(in the rows, 128 means zero)
Each named move below is a turn or a mirror, shown by a few rows before and after it. Which moves, in which order, take the first row of each later pair to the second? The first pair is answered.
J_154:
[124 119 124 146 116 148 119 179 121 124 148  86 124 121 144 129 133 152
 138] |-> [136 155 119 141 120 147 119 147  90 120 138 110  97 158 136 110 134 110
 143]
[125 156 119 147 112 144 115 144 114 123 138 133 120 156 154 114 117 110
 132] |-> [118 131 120 151 105 142 120 162 137 128 143 115 143 131 162 124 115 135
 120]
[142  77 139 123 135 121 130 119 150 134 148  94 141 107 117 142 129 180
 120] |-> [158 135 128 107 138 126 123  69 103 132 134 130 100 165 101 114 128 118
 132]
[128 134 125 123 121 127 140 119 141 129 122 119 141 134 136 121 134 122
 134] |-> [128 133 124 123 119 129 142 118 140 127 120 113 145 133 135 121 137 121
 133]
J_166:
[149 109 122 126 144 126 129 127 109 120 139 103 113 139 105 130 130 157
 137] |-> [142 113 122 138 136 133 125 156 114 121 146  92 115 135 124 126 133 153
 136]
[122 131 117 131 123 153 103 130 128 122 136  92 104 166 142 107 128 105
  84] |-> [135 124 122 114 136 144 111  88 129 124 132 107  98 168 114 118 125 114
  83]
[125 136 138 129 141 139 155 147 133 131 154 158 135 104 138 135 142 103
 108] |-> [126 137 142 121 145 134 156 135 129 131 148 167 133 114 133 131 139  95
 109]
J_211:
[129 128 124 123  93 106 108 136 163 153 121 109 125 137 140 124 124  97
 118] |-> [133 121 130 107 103  99 115 105 166 153 117 120 125 139 119 133 122 107
 114]
[153 116 129 115 148 114 152  99 133 136 144  99 113 150  85 123 134 173
 141] |-> [131 140 111 138 122 133 137 180 127 134 154  70 116 146 139 100 131 149
 142]
[128 160 122 188 108 138 128 112 130 142 146 111 137 154 120 120 118  86
 116] |-> [137 150 130 171 120 132 132  75 128 146 142 124 134 156 100 130 123  99
 120]
[114 124 138 117 108 128 111 135 153 136 119 150 154 110 157 152 128  99
 114] |-> [120 116 141 110 113 123 116 112 154 134 118 155 155 115 138 159 124 106
 117]
J_326:
[123 106 103 126 141 113 127 116 117 128 119 161 119 157 116 173 109 121
 130] |-> [114 122  93 140 131 125 118 163 114 124 126 149 119 153 144 163 110 105
 126]
[143 134 123 115 142 126 114 105 113 132 127 142  97 142  93 112 115 115
 134] |-> [132 142 109 137 129 142 104 159 115 127 131 122 105 128 128  98 115 110
 135]
[122 163 135 145 116 139 103 144 134 122 142 130 127 136 140  93 121 130
 130] |-> [136 127 144 139 130 128 110 131 144 125 150 112 133 126 117 103 123 177
 131]
Now pairs of rows:
Between the rows of a pair lie two moves.
[102 132 131 160 107 138 130 192 154 121 122 104 165  97 172 130 117 122
 121] |-> [108 168 141 140 112 127 133 112 127 125  99 176 154 131 156 131 112  64
 114]	J_211 J_326
[115 111 141  92 122 124 141  79 141 174 109 119 140 119 125 119 157 145
 145] |-> [ 95 127 138 116 102 138 133 125 150 175 110 114 156 106 164 116 156 126
 134]	J_326 J_154
[143 137 121 113 144 115 148  61 108 125 113 147 116 144  79 157 122 119
 149] |-> [109 149 107 164 108 148 126 200 126 122 131  95 132 115 156 136 117 110
 139]	J_211 J_154
[112 130 111 159 101 130 105 155 143 116 121 132 131 118 169 109 118 102
 106] |-> [146 131 117 131 128 119 110  75 115 116 120 145  93 153 110 109 120 112
 123]	J_326 J_154
[146 140 116 147 162 151 133 140 131 136 149  79 110 154 110  89 148 139
 152] |-> [143 153 115 150 158 154 125 141 125 133 146  85 107 158 116  84 146 119
 152]	J_326 J_211
[102 117 113  95 140 107 143  84 146 131  93 131 162 135 119 120 110 139
 124] |-> [ 88 135 107 117 121 121 137 139 148 130  96 128 168 133 165 112 105 110
 119]	J_326 J_154
[158  83 150 129 155 118 111  83 116 153 140 170 148 103 104 138 138 115
 151] |-> [129 101 146 157 132 135  99 162 126 151 145 153 167  89 160 131 135  87
 145]	J_326 J_154
[ 93 179 146 142 108 143 126 128  90 102 105 137 139 145 129 117 124  73
 123] |-> [114 178 141 141 118 147 127 129  70 100 115 105 111 165 100 107 132  96
 143]	J_326 J_154
[119 125 119 145 129 168 128 138 113 112 153 111 119 153 107  90 158 155
 120] |-> [119 139 126 133 130 160 126 106 103 109 146 134 111 164 100  92 157 128
 121]	J_211 J_326
[136 145 123 132 125 167  99 179  98 116 150  87  97 164 149  78 138 111
 144] |-> [146 154 125 114 131 160 103 143  88 116 141 105  86 184 131  81 139 104
 147]	J_166 J_211
[127 169 118 128 127 123 139  39 158 125  72 231 133 158 163 123 108  66
  97] |-> [125 204  88 165 104 165 116 159 133 117  97 162  98 168 212  78 114  53
 118]	J_326 J_154
[140 112 107 145 143 134 117 160 121 142 149  95 148 114 136 124 130 166
 148] |-> [152 146 104 128 149 132 117 110  84 136 138 132 117 148 112 109 132 128
 156]	J_154 J_211
[154 164 107 114 130 143 124 103  74 121 127 124  72 180 116 104 134 110
 153] |-> [134  72 127 120 138 128 137 134 149 129 136  80 132 104 109 147 135 208
 136]	J_154 J_211
[148 179 143 134 112 142 112  88  82 134 134 191 152 119 127 122 110  83
  84] |-> [151 187 122 151 102 164 102 147  67 130 152 147 130 126 146  96 115  91
  97]	J_326 J_154
[124 155 153 132 115 113 130 164 117 116 131 158 115 113  94 116 135  63
 127] |-> [138 154 146 126 126 115 129 160 101 114 139 135  98 124  73 107 140  81
 135]	J_326 J_154
[116 109 152 117 132 103 150  62 154 134  96 175 169 111 103 157 115 141
 121] |-> [ 85 151 142 153 101 131 133 151 149 133 100 167 180 105 176 135 110  89
 117]	J_326 J_154
[134 144 132 117 142 132 125  97 112 131 128 148 107 144 113 118 126 108
 131] |-> [131 116 124 133 138 140 121 158 130 134 152  99 114 120 120 119 129 155
 134]	J_211 J_326
[128 138 134 139 109 136 138 164 139 145 134 115 129 112 176 133 116 127
 119] |-> [130 157 137 128 107 130 141 120 124 141 119 153 124 130 167 136 112  91
 115]	J_211 J_326
[146 126 128 114 147 110 137  90 122 135 125 134 118 132  99 123 126 139
 130] |-> [129 157 129 123 131 120 132 110 117 132 117 152 124 136 131 111 121  93
 121]	J_154 J_326
[157  81  98 103 113 121 128 110 121 165 129 112 126 124 132 111 149 174
  75] |-> [142 119  91 123  95 140 119 155 112 161 126 112 125 129 174  92 144 132
  72]	J_326 J_326
[127  86 139 124 145 128 121 127 132 128 135 118 119 115 108 139 119 170
 142] |-> [111 126 125 150 120 146 112 177 123 126 137 122 118 123 157 116 113 122
 137]	J_326 J_326
[147 140  93 178 112 138  95 190 102  95 101 104  94 126 169 131 150 126
 129] |-> [148 166 101 163 114 128  99 138  86  96  85 155  85 147 159 131 148  81
 125]	J_211 J_326
[143  88  99 136 119 120 109 139 136 109 125  74 129 117  92 155 140 161
 127] |-> [132  83 113 129 113 110 113 116 155 115 111  99 153 101  99 171 133 149
 113]	J_326 J_154
[157 158 158  99 121 119 140  71 140 105 127 192 168 122 154 146 115  58
 133] |-> [154 187 137 126 107 146 127 150 122 100 138 149 145 137 184 109 119  41
 148]	J_326 J_154
[146 162 110 120 158 142 120 114 101 115 140 124  99 168 101 114 159  93
 164] |-> [134 134 104 137 149 154 114 181 125 116 158  81 113 139 124 118 158 133
 165]	J_326 J_154
[141 146 131 130 128 139 126 157  99 121 132 101  96 147 108 120 132 134
 146] |-> [146 133 139 113 138 118 132 112 107 121 124 121 101 149  85 136 132 142
 147]	J_154 J_326
[139 146 117 118 131 138 136 155 104 142 119 120 100 143 130 104 139 104
 146] |-> [146 108 135  97 148 117 147 107 127 145 118 133 116 127  92 132 135 140
 141]	J_154 J_326
[108  96 135 121 118 128 132 119 183 136 113 148 201  71 162 160  99 130
 106] |-> [109 128 109 147 108 157 116 200 156 128 131 100 170  91 191 129 103 118
 122]	J_154 J_326
[142 132  85 148 125 147 124 166 129 143 150  97 131 136 154 101 139 135
 153] |-> [161 105  96 127 147 134 128 115 123 144 149 103 120 138 106 114 144 170
 158]	J_154 J_326
[ 67 137 135 145 141  89 135 145 189 177 150 155 178  86 145 154 137 131
 137] |-> [ 73 150 119 162 135 108 124 199 174 173 166 110 151  99 154 128 142 132
 153]	J_154 J_326
[152 138 157 158 130  99 130 116  88 124 120 112 109 141 107 144 185 103
 109] |-> [145 131 166 155 130  95 133 104 100 127 115 128 118 127 110 154 185 102
 101]	J_154 J_326
[107 113 126 149 126 140 127 149 126 121 158 127 135 111 171 105 103 111
 120] |-> [116  90 129 144 134 137 131 144 135 119 165 110 133 100 157 115 105 141
 120]	J_326 J_211
